In the rows, 128 means zero.
Named turns come first, each shown by rows before and after it. Which turns, in which order, take the first row of each pair that follows to the second? Write the first one first, as in the answered first pair.
turn K_36:
[143 100 158  95 129 157 101 146 153  81 148 123 172 127 133 105 140 204
 143 129 166 172  80 167 132 126  84  90 127  99 161  97 130 212 135 146
 160  64 159 123 128] => [140  88 169  69 120 141 114 130 143  85 162  88 172 142 128 106 149 181
 160 116 167 144  68 161 141 138 121 107 167 104 166  85 148 220 152 125
 149  88 133 124 158]
[114 121 132 110 117 104 136  97 117 121 141  88 123 129 142 119 143 133
 142 111 115  89 105 129 147 149 178 148 178 143 111 119 140 125 138 130
 109 152 105 122 172] => [103 144 106 151 132  99 141 112 109 107 127 100 122 111 147 113 119 134
 120 133 118 100 104 142 135 139 185 149 156 147  83 119 130  97 142 138
 112 164 116 125 144]
[127 115 143  89 114 138 129 122 135 145 143 116 145 149 113 143 138 122
 133 110 131 120 134 117 139 137 138 139 146 112 134 134 135 147 122 113
 130 130 118 123 148] => [119 129 129 103 117 120 140 126 130 140 134 109 141 139 113 141 126 109
 125 119 136 114 125 119 137 134 163 149 155 117 117 130 143 133 136 114
 129 152 117 126 142]
turn K_988:
[156 135 107 158 132 142 136 154 121 124 124 146 129 115 124 133 118 143
  89 138 129 136 137 122 138 111 101 122 101  91 121 142 106 117 104 149
 120 134 147 144 102] => [164 130 143 135 118 134 120 138 156 115 135 146 109 120 138 142 132 145
 127 119 122 131 128 163 152 144  89 112 137 149 116 141 121 149 109 144
  91 143 148 127 115]
[151 112 120 139 159 104 198 133 100 160 102  87 135 152 114 126  76 133
 115 111 127 145 114 132  74 133 167 141 108  83 150 131 131 119 102  91
 158 170 103 151  90] => [169 123 130 153 162 123 165 136 128 145  93 139 122 143 122 132  78 167
 118 114 121 179 128 164  76 131  96 115  82 102 152 149 114 137  77 110
 157 136 134 136  64]
[116 118 119 173 171 131 110 105 186 112  76 145 113 120 104 135 166 128
 103 169 122 153 122 112  86  59 125  68 105 142 141 126  80 108  85 176
 152  80 180  81 158] => [118 107 156 136 153 108 104  76 213 106  92 121  98 125 113 138 181 119
 152 141 115 130 104 149 102  96 131  76 162 198 133 116 103 141 100 163
 115 107 170  68 188]
[108 145 115 148 166  92 125 105 134  95 124 111 149 102 134 126 113 106
 137 131 118 112 153 125 121 143 165 164 166 139  94 126 125 142 147 150
 108 181 132 113 127] => [107 155  93 169 175 108 127 120 121  99 117 134 154  97 130 122 105 117
 111 147 118 122 163 106 111 124 155 158 134 112  94 131 114 125 138 163
 132 164 150 120 111]
turn K_844:
[124 126 124 123 129 136 134 124 121 138 133 122 138 120 123 125 129 121
 122 133 128 135 128 110 126 111 147 133 119 115 136 131 128 122 122 115
 137 138 116 128 134] => [124 126 132 117 131 129 133 119 128 135 132 115 131 118 125 125 124 116
 130 133 124 124 121 119 123 119 156 136 131 130 131 129 132 125 129 113
 128 147 118 125 138]
[139 165  80 186 158 164 126 147  95 141  96 135  80  53 130 129  43 144
 142 152 108 174 109 146  73 106 170  83 121 191  69 112 178  82 189 120
  98 138 109 107 118] => [148 162  71 191 160 181 128 155  84 146  92 147  88  60 127 128  48 154
 124 161 107 188 123 128  71  87 160  75  98 163  84 119 169  80 180 128
 118 114 116 115 113]
[183 138 129 180 140 120 103 110  70 131 124 102 121 129 128 150 121 158
  69 130  61 158 133  36 111  87 116 156  19  49 104 167 162 107 115 109
 105 118 121 150 168] => [173 125 138 152 134  96 121  94  66 134 134  56 122 142 126 147 130 130
  86 119  64 131 116  29 121 101 163 176  65  62 105 155 180 110 139  87
  90 157  99 153 197]
[113 152 107 110 169 164 171  96 116 115 112 133 136 136  95 166 186 190
  47 167 107 130 131  87  85 117  89  58  88  78 213 137 124 134  45 183
 210  80 102 122 145] => [103 129 118  75 160 144 197  79 102 134 124  77 143 152  84 164 201 159
  64 151 113  94 116  62  90 127 157  81 138  71 221 119 146 140  73 154
 202 118  65 131 186]
turn K_332:
[153 108 168 122 101 137 124 101 129 179 143 112 121 141 118 142 143 145
 139 110 126 148 151  88 149 147 117 121 114  84 173 132 144 135 142 115
 139  88 102 153 179] => [132 131 134 154 119 108 152 105 106 171 127  90 122 119 120 126 119 115
 116 133 139 130 133  83 134 143 177 145 127  85 131 124 149  91 170 109
 137 139  89 167 164]
[ 82 123  90 131 141 166 130 136 147 102  86  98 177 107 136 152 101 160
 146 123 116 115 125 137 136  94 148 124  83  69 120 121  93 105 101 134
 186 111  62 127  83] => [ 98  94 131  83 120 169 115 117 168 109 108  86 176 133 140 166 131 163
 181  91 102 109 121 146 154 111 135 114 111  87 149 121 108 150  99 125
 169  98  53 121 117]
[131 116 163 110 106 156 118 139 131 112 119 104 150 140 116 139 121 130
 128 111 123 132 146 126 155 134 109 135 122 137 128 123 142 140 122 102
 129  89 138 137 137] => [119 126 147 130 113 132 136 139 119 104 109  84 156 128 115 130 103 113
 124 121 132 116 134 126 148 132 150 157 133 140 101 116 142 112 139  96
 126 123 126 142 138]
Then:
Between the rows of a pair lie two turns.
[168  96 148 107 135 102 134 102 140 113 118 137  93 128 115  99 107 125
 150 123 128 154 110 173 107 164  89 108 149 157 120 127 125 171  75 133
 177  95 150 110  92] => [149  96 102 119 150 102 173 114  91 134 113 100 117 136  91  94  98  97
 114 140 142 138 109 119  96 138 159 133 136  93 123 115 125 128  91 124
 207 111 126 132  98] | K_988 K_988
[168 134 122 140 195  87 119  84  83 100 122  42 103 137  98 137 132 125
  92 163 110  67 135 135 122  91 164 121 102 180 108 132 127 101 122  92
 183 159 140 143 152] => [177 135 113 150 200 105 113  93  77  98 120  60 108 138  96 143 132 140
  74 168 107  89 149 122 118  76 140 108  72 156 119 143 112  97 106 101
 198 131 154 147 142] | K_988 K_844
[126 111 118 163 155  97 134 136 141 127 126 129 177 144  90 115 108  68
 133 104 107 103  89 125 103 123 140 157 158 139 104 111 118 112 111 128
 167 178 105 145 118] => [140  87 147 125 137 108 116 122 164 134 144 129 174 165  92 124 136  81
 161  76  98 107  92 131 119 134 104 148 166 148 137 116 124 157  99 126
 153 155 103 134 141] | K_332 K_332
[137 141 160 113 132 109 121 116 150 111 132 130 102 153 134 119 129 131
 158 122 114 138 116 163 134 151 116 129 142 186 122 124 133 136 140 131
 104 156 132 103 113] => [127 149 106 150 152 127 141 142 103 126 115 137 130 149 114 112 118 128
  99 155 124 151 128 108 118 109 143 137  88 111 126 127 110  91 132 140
 153 139 132 126  91] | K_988 K_988
[132 112 147 133 141 149 108 145 150 125 129 155 126 124 143 125 158 170
 114  96 111 150 170 127 143 112  81 110  84 124 158 140  88 156 114 149
 111  72 155 120 128] => [103 142  98 188 167 118 140 162 116 116 107 137 135  92 140 107 123 137
  78 135 128 135 157 119 117  95 148 136  80 118 106 126  84  92 139 154
 119 124 148 133  99] | K_332 K_332
[155 106 139  69 105 174 118 107 139 129 147 106 154 175 124 133 164 114
 143 110 122 109 138 122 175 137 121 125 115 140 158 128 129 165 114 110
 146  86  96 141 173] => [137 130 145  90 113 136 118  96 154 100 136 103 126 140 136 120 139  96
 164 119 120  92 112 170 165 162 141 134 152 206 103 119 139 149 136 110
 111 147 100 127 159] | K_36 K_844
[150 195  97 145 147 137 120 140 105 150  97 157 117 155 147  79 134 143
 121 133  99 214 182 156 132  87 147 115  61  89 106  95 109 155 145 137
 150  68 102 135  65] => [168 182 133 118 130 140  94 124 132 146 111 164 104 166 155  85 151 154
 155 107  92 215 182 186 147 110 112 105  85 117 117  99 116 195 141 132
 128  59 107 123  80] | K_988 K_844
[152 127 127 164 121 175 130 129 123 136 130 118 164  92 139 118 146 148
 115 152 106 154 145 150 147 121  96  80  63 138 136 123 117 113 131 134
 128 112 133 149  98] => [154 111 129 136 111 177 146 119 109 155 144  85 179 117 121 121 164 134
 115 138 110 132 143 118 152 118 129  95  76 112 160 116 130 117 136 120
 135 113 109 156 126] | K_844 K_36
[169 111 143 123 132 161 164 117 146 152 166 162 139 135 122 178 131 141
 118 165 125 130 159  73 160  96 131 120  74  38 189 121  67 130  82 104
 205  69  78 131 123] => [153 106 189  92 120  93 170  72 185 127 179 105 106 124 147 174 130  97
 194 136 122  78 114 141 170 161 188 148 184 150 145  97 112 154 132  74
 134 167  47 111 155] | K_332 K_844
[ 96 141  90 171 133 109 161 152  60 121 113 104 146 119 118 119  83  98
  87 131 149  96 137  89 109  91 187 149 121  70 114 116 119  69 158 118
 155 156 105 140 128] => [132 128 131 156 120 159 101 155 107 118 121 185 138 132 130 141 113 166
  99 112 128 152 173 120 126  90  52  93  75  78 161 146  92 128  99 144
 162  62 153 120 111] | K_844 K_332
[129  83 147 120  93 145 107 153 103 149 160 121 132 139 111 141 152 106
 165 145 153 135 153 152 113 125 127  74 114  55 158 157 117 153  88  88
 103 136 180 140 147] => [114  98 142 138 100 106 121 143 107 133 150  99 115 116 122 126 131  83
 173 155 158 112 128 183 105 143 170  93 151  98 117 146 127 130 118  82
  80 198 171 135 140] | K_332 K_844
[103 123 122 129 138 133 134 144 142 127 136 116 136 113 120 120 113 116
  94 143 138 148 113 125 117 122 128 132 126 128 124 126 141 102 130 130
 128 119 137 132 103] => [114 114 146 114 129 132 120 135 162 129 142 125 132 121 127 127 124 125
 114 126 129 153 112 145 127 135 104 128 142 149 133 131 140 124 123 126
 114 112 140 122 112] | K_36 K_988
[165 113 126 152 113 181  75 133 152 132 108 200 138 177 105 156 105 157
 124  88 137 193 161  88  93 138  60 100  81 107 179 142  83 179  78 126
 161  67 135 137 129] => [139  89 126 107 102 135 133 108 118 155 123  93 152 195  83 152 112  91
 153  66 148 118 125  46 100 156 198 158 165 100 176 111 128 158 139  79
 145 154  66 154 191] | K_988 K_988
[131 101 110 133  99 114 135 129 106 153 142 122 128 119 115 138 126 136
 130 124 137  93 129 110 165 114 160 150 118  89 121 126 134 136 154 123
 139 135 127 141 138] => [124 119 108 150 104 100 131 125 116 140 133 132 117 100 127 135 104 134
 135 133 135  93 122 136 160 119 156 151 119 124  94 125 131 121 163 132
 132 154 132 133 115] | K_844 K_36
[115 116 133 107 130  94 150 139 108 147 142  91 133 118 125 104 103 111
 132 127 146 107 118 140 118 132 169 139 171 148 110 102 149 144 185 110
 108 178 116 140 137] => [123 144 133 143 143 102 123 150 137 121 126 148 116  88 144 101  91 141
 120 143 142 139 123 183 115 130 106 117 139 179  86 119 125 140 163 138
 102 157 150 124  97] | K_844 K_36
[113 151 107 141 181 130 133 164 130  84  99 187 113 117 139 147 113 146
  99 158 116 139 112 191 146 150 110 126 118 149  83 131 109  99 119 185
 106 126 157  91 107] => [118 119  85 113 180 156 161 169  82 124 106 146 153 154 108 150 133 126
  73 154 123 121 127 105 148 122 157 143 101  56 135 128 110  92 119 168
 150 100 126 117 137] | K_844 K_844
[185 126 117 149 130 192 125 171 134 134 109 160 145 124 111 144 158 177
 115 149 134 149 169 101 142 105  99  92  66 102 155 142 123 142  71 142
 137  63 151 116 106] => [184  91 159  80 104 179 130 142 143 148 135 106 146 154 110 151 192 155
 166 110 129 116 156  95 159 134 133 106 128 120 183 131 156 180  92 117
 111  85 115 111 163] | K_36 K_988
[136 101 184  74 101 115 112 137 163 141 158 128  90 194 119  96 184 109
 210  88 122  88 144 119 135 145 132 150 159 166 162 188 131 180 136 173
 133 118 107  92 150] => [122 126 101 136 138 130 146 175  94 155 133 129 128 181  94  80 155 101
 123 138 143 100 159  45 106  84 176 165  90  65 151 187 105 104 131 187
 195  98 106 126 114] | K_988 K_332
[160 166 135 148 117 162  77 152 155  98 130 141 124 159 130 133 146 148
 122 109 122 155 117 170 132 130  90  87 138 160 116 133 106 135 115 108
 123 103 124  81 100] => [157 147 152 119 101 154  87 134 154 110 141 100 124 174 124 135 157 126
 143  94 120 128 104 157 137 144 128 102 175 170 123 123 124 147 131  90
 109 124  99  81 131] | K_36 K_36
[123 108 186 141 126 157  97 130 142 132  95 161 107 139 156 123 157 155
 132 170 117 159 117  96 115 145 132  91  69 148 148 157 122 151 132 118
  97 139 151 121 129] => [121  92 181 122 120 161 113 129 122 150 105 133 123 156 141 122 166 143
 127 167 125 143 118  63 115 135 163 105  76 116 167 152 126 147 140 104
 112 139 135 128 153] | K_844 K_844
[126 142 119 151 137 136 119 142 112 125 127 155 138 136 126 128 108 138
 103 141 115 155 145 120 124 113 119 116  95  97 133 115 117 116 110 135
 136 107 136 135 110] => [136 115 142 108 122 138 120 122 120 139 145 132 139 160 121 137 132 135
 130 112 113 138 146 111 139 127 128 117 123 100 161 112 128 147 109 120
 127 106 117 138 149] | K_36 K_36
[153  98 156 121 137 153 133 111 139 154 154 108 151 140 106 129 175 116
 124 144 117 105 159  89 132 108 135 109 121 107 165 142 107 123 118 117
 116 105 106 146 163] => [141 105 147 131 140 129 148 107 141 151 153  83 145 130 110 126 160  95
 131 151 120  89 144  96 128 117 175 128 143 126 142 132 112 101 137 109
 110 147  95 149 164] | K_988 K_332
[135 151 143 144  84 127 114 138 157 126 137  89 144 113 133 140 172 177
 167  91 124 157 149 129 108 149  66 122 105 135 149 141 118 159 106 112
 116  90 115 136 134] => [115 152 140 137  82  98 136 126 150 129 141  48 145 113 136 136 166 141
 177  90 131 126 135 123 104 159 132 151 146 153 128 130 137 144 132  97
 101 142  93 138 149] | K_36 K_36
[146 146 102  82 152 152  66 146 110 149 131  90 135 152 125 135 185 109
 135 109 113  92 145 112 146 122 104 117 130 117 145 100 146 122 145 120
 144  89 102 128 160] => [133 156  85  96 158 137  86 146  97 148 124  74 138 141 122 127 168  94
 124 120 123  79 135 105 141 123 136 132 138 117 122  91 144  97 161 113
 147 118  93 132 160] | K_988 K_332
[109 104 184 110 130  98  85 143 153 143 123 127 125 178 108 108 139 120
 113 147  79 167 126 107 164 104 159 123 138 158  96 117 162 158 110  77
 105 177 107 169 166] => [121 117 163 137 138 119  75 166 145 140 114 167 126 174 111 112 129 139
  85 163  83 194 142  97 156  86 122 103  92 134 101 125 140 142  86  93
 126 144 126 172 139] | K_988 K_988
[182 135  99 110 153 142 128 117  70 121 113 127  97 144 131 138 147 134
 109 144 144 159 171 104 118  83 159 102  66  99 149 137 104 127 133 167
 128  95 133 157 134] => [164 137 123  94 139 101 132  89  97 105 122  93  75 133 149 129 142 109
 154 129 143 124 138 151 124 124 195 122 135 174 116 124 131 139 168 152
  80 163 115 146 156] | K_988 K_332
[123 116 105 183 132 154  86 133 149  99 104 167 119 123 146 121 152 162
 140 132 123 134 135 125 149 115  60 124 108 122 124 138 104 111  90 128
 128  73 150 131  82] => [115  80  97 138 119 153 119 122 105 135 123  95 148 155 119 122 170 129
 142 115 132  94 128  62 152 111 145 153 139  67 154 121 122 111 115 100
 143  93 104 151 135] | K_844 K_844
[149 122 161 128  95 170 126  87 162 117 146 136 100 148 131 136 107 125
 167 119 132 134 118 177 115 160  98  96 108 140 186 113 167 141 122 143
 141 163 146 109 149] => [129 133 134 142 107 146 152  93 141 111 138 105 105 134 126 130  87  92
 156 134 139 110 102 168 101 160 154 123 124 140 161 104 176 104 152 135
 140 209 132 115 148] | K_844 K_332
[ 93 110 163  99  50 193 106  72 107 142 201 119 105 150 116 104 184 114
 182  86 156 132 114 112 111 165 116 109 194 128 125 187 183 220 138 160
 131 140 130 131 134] => [ 72 173  92 205  90 189 114 113  81 114 157 174 105  86 127  84 127 127
 114 149 165 168 118 125  76 128 110 108 124 117  55 193 148 145 125 193
 155 146 168 139  53] | K_332 K_988
[126 152 117 177 145 156  88 133 100 152 132 160 151 120 122 133 117 184
  88 134 103 153 112 126 134  76 142 136 132 112 121 154 141 124  89  98
 148 114 129 172  78] => [120 134 126 145 136 136 110 119  92 163 143 108 154 135 117 135 124 155
 104 122 105 117 102 112 137  87 199 163 172 112 129 141 162 127 111  76
 140 151  98 174 113] | K_844 K_844
[124 125  88 158 131 109 168 142  89 142 121  90 128 139 131 120 129 111
 112 138 137 104 135  81 136 118 200 131 135  97  90 131 124  67 130  91
 125 161 114 148 116] => [130 149  82 196 142 120 146 157 106 122 110 141 112 116 143 117 113 139
  97 154 137 137 144 113 129 115 146 111 103 117  71 145 104  63 111 113
 123 138 145 139  78] | K_844 K_988
[165  87 109 144 168 186 187 131  64 142 165 125 156 143 140 128 115 118
  84  57 145 117  92 105 116 164 110 160 143  73 157 126 104 133  90 134
 192 101 162  82 114] => [169  93 107 150 171 191 178 139  70 137 166 137 157 137 146 128 114 128
  85  64 140 124  94 114 114 162  95 155 129  74 152 130  98 131  88 144
 189  93 170  82 104] | K_844 K_988
[102 142 107 180 142 133 159 117 125 109 110 132 120  70 160 103  83 128
 119 166 174 120 108 153 123 132 137 167 117 151  70 137 141  81 138 149
 139 194 142 116  96] => [115 125  98 171 139 179 157 134 106 132 117 153 144  97 144 113  99 152
  90 167 174 148 135 102 126  99 101 148  67  76 118 152 119  89 102 158
 178 126 151 127  99] | K_36 K_844
[119 152 102 177 133 120 146 126 109 113  87 143 130  93 137 130 107 129
  99 154 133 129 120 133 109 113 142 140 103 132  89 122 107  90 116 152
 129 138 154 119 106] => [118 138 135 142 117 101 145 103 128 109 105 116 118  98 147 130 119 119
 138 133 131 107 103 159 123 142 154 148 155 176  89 120 127 113 133 136
 100 170 140 104 131] | K_988 K_988
[134 147 130 121 150 104 112 141  97 154 122 104 133 132 155 113 119 119
  76 121 130 155 151 103 156 133 148 137  87  90 123 157 115  99 132 155
 129 127  80 125 145] => [148 129 156  89 137 109  99 131 113 162 132 100 130 150 157 118 142 125
  99 101 122 152 153 107 169 144 132 132 102 100 146 158 123 129 125 151
 117 118  76 114 164] | K_36 K_332
[130 106 118 144 118 163 139 111 155 121 108 103 153 149 140  86 116 143
 138 167  95 154 123 142 117 153 109 145 140 162 129  99 123 157 103 158
 102 109 129  95 164] => [122 106 108 142 120 151 152 111 145 124 107  86 153 147 134  81 112 128
 133 170 101 143 116 134 114 154 141 158 153 159 121  96 126 148 113 151
 104 126 116 103 167] | K_844 K_332
[166 140 136 114 125  79 116 127 168 122 156 112 119 121 136  86 129 141
 138 122 114 110 132 168  87 156  65 106 129 101 102 152 158 171 110 150
 136 102 117 158 107] => [161 138 140 107 124  67 131 121 167 127 156  89 119 123 135  84 128 120
 147 118 115  97 123 165  87 160  94 119 150 106  97 147 164 168 128 140
 128 124 103 164 117] | K_36 K_36
[ 87 161  77 196 193  93 136 130  82 123 142 144 131  80 117  94  85 128
  69 201 115 137 116 159 144 108 125  94 108 150  80 116 109  83 128 115
 125 154 117 126  58] => [117 140 132 159 173 110  96 118 136 116 157 179 110  97 135 107 111 164
 114 171  98 159 125 204 164 127  39  60 110 192 109 132 110 142 102 117
 104 114 138 104  67] | K_988 K_36
[163 142 152 139 140 120  79 154 164  85 130 194 116 101 146 151 159 150
 153 165 102 141 139 160 127 134  42 107  98 158 142 134  84 153  82 154
 142 104 181 123 108] => [123 141 129 135 142  60 144 134 135  92 133  99 117  94 135 134 139  71
 165 166 118  68 103 140 121 154 188 171 176 172 103 100 123 107 147 120
 124 209 122 139 145] | K_36 K_332
[139 110 143 104 145 124 130 104 120 137 121 122 132 135 118 107 139 108
 143 103 133 120 121 109 155 111 126 110 142 130 139 127 123 131 115 119
 122 113 126 134 146] => [139 120 144 111 148 118 119 103 131 123 121 133 121 124 133 109 136 113
 147 102 132 126 117 130 152 122 112 101 143 150 126 130 122 134 110 122
 114 115 136 126 136] | K_844 K_844
[148  86 225 113 119 115  50 134 140 121  95 172  91 161 167 107 166 133
 148 130 104 137 105 204 185 121  86 100 170 224 110 100 113 125  16 136
 147 109 113 120  91] => [124  89 145 147 143 117 111 161  43 157  84 119 140 168 127  94 146  89
  70 167 129 115 106  94 163  60 198 141 130 100 111  83 105  43  34 122
 211 123  80 168  92] | K_988 K_988
[127 157 119 119 157 140 103 121 153 133 112 174 142 103 138 145 115 160
 115 124 104 164 147 153 124 123  90 100  94 131 130 138 143 148 121 144
 117 116 143 100 110] => [130 130 146  67 135 134 109 100 158 152 131 132 149 132 137 152 137 144
 146  95 109 138 138 142 139 141 122 111 136 132 157 129 169 170 134 118
 100 131 113  98 152] | K_36 K_36
[119 147 127 149 153 111 110 169 139 116 121 140 122 106 112 114 119 135
  95 153 127 155 137 132 118 128 135 118 104 131 120 128 116 150 118 134
 133 112 123 117 129] => [112 138 138 128 147  95 126 153 139 121 131 105 119 113 108 112 126 118
 115 144 125 130 121 127 128 145 170 136 140 145 117 119 132 153 134 117
 116 142 101 114 151] | K_988 K_988
[146 122 119 117 126 122 115 136 196  99 162 118  91 103 170 131 124 152
 160 148 150 126 129 178 135 113 115 147 174 223  72 136 146 132  95 114
  96 163 103 116 117] => [137 136  56 162 146 143 143 168 136 114 143 119 122 101 140 122 101 149
  89 185 164 142 149 110 115  61 150 156 112 130  75 135 120  76  84 121
 151 141 105 147  92] | K_988 K_988
[128 109 191 108 131 139  76 140 140 132 170 141 123 139 143 168 156 152
 159 102 118 161 130 127 120 146  80  97 110 118 162 167 100 185  77 130
 133 100 167 125 131] => [111 104 205  99 126 106  89 120 147 126 175 103 115 136 145 161 151 123
 187  93 121 128 105 145 122 171 126 116 163 159 136 151 122 184 108 113
 101 154 144 117 148] | K_988 K_844
[125 126 149  93 110 115 131 117 116 134 133 102 108 130 111 113 133 124
 155 104 135 111 148 130 135 153 159 145 153 162 137 112 157 150 154 119
 122 152 114 121 151] => [121 144 108 135 126 134 142 141  82 139 119 124 130 124  97 109 115 130
 104 136 148 131 163  92 121 117 162 141  96 103 139 116 132 113 142 133
 161 128 125 136 123] | K_988 K_36
[102 132 187  86 192 132 114 141 123 141 174 130 130 181 134  92 138 180
 164 124 148 105  95 136 136 118 118 147 150 160 178  82 141 125 145 121
 195  90 124 141 146] => [104 147 170 114 201 145 112 158 114 137 161 155 132 172 132  90 125 189
 141 143 148 122 102 132 129 104 105 143 120 137 170  90 124 105 132 135
 212  76 138 146 121] | K_332 K_332
[109 117 104 108 110 165 135 151 109 141 124 146 151 155 104 141 149 139
 118 116 124 160 146  95 143  97 138 122  80  52 154 128 118 131 113 120
 163  81 121 148 127] => [100 110 145  78  96 116 142 117 144 126 138 103 127 155 122 139 151 109
 179  91 120 119 116 147 153 146 176 144 168 136 122 112 155 155 152  95
 106 154 101 128 157] | K_332 K_844
[124 118 131 111 127 126 153 126 123 143 133  79 132 168 113 121 133 122
 127 130 124 120 129 102 121 136 134 138 154 113 123 128 134 118 132 116
 146 128 115 133 132] => [125 118 126 120 129 131 151 131 115 142 126  89 135 167 112 121 132 125
 115 131 132 127 134  97 118 127 127 140 144 101 127 128 129 118 126 121
 151 122 116 133 123] | K_988 K_844
[116 110 141  88 107 133 159 118  90 170 138  72 162 187 100 128 150  83
 129 104 122  99 137  82 155 112 197 158 171  93 136 116 150 120 139  97
 139 156  89 142 174] => [118 152 167 132 119 103 110 118 159 110 118 141 109 132 152 121 126 116
 162 116 110 130 121 210 150 148 106 133 178 226  65 124 140 131 130 124
  85 180 140 101 112] | K_844 K_844
[140 112 159 103 117 147  99 127 175 126 148 163 108 133 134 131 156 161
 153 110 114 162 113 159 134 145  48 104 116 169 154 145 112 170 105 145
 123  76 145 122 129] => [ 99 156 104 167 147  87 145 138 142 108 123 123 107  85 136 101 100 110
 123 153 133 130  79 167 109 145 150 151 139 188  74 122 120  89 155 132
 114 174 127 133 102] | K_332 K_36
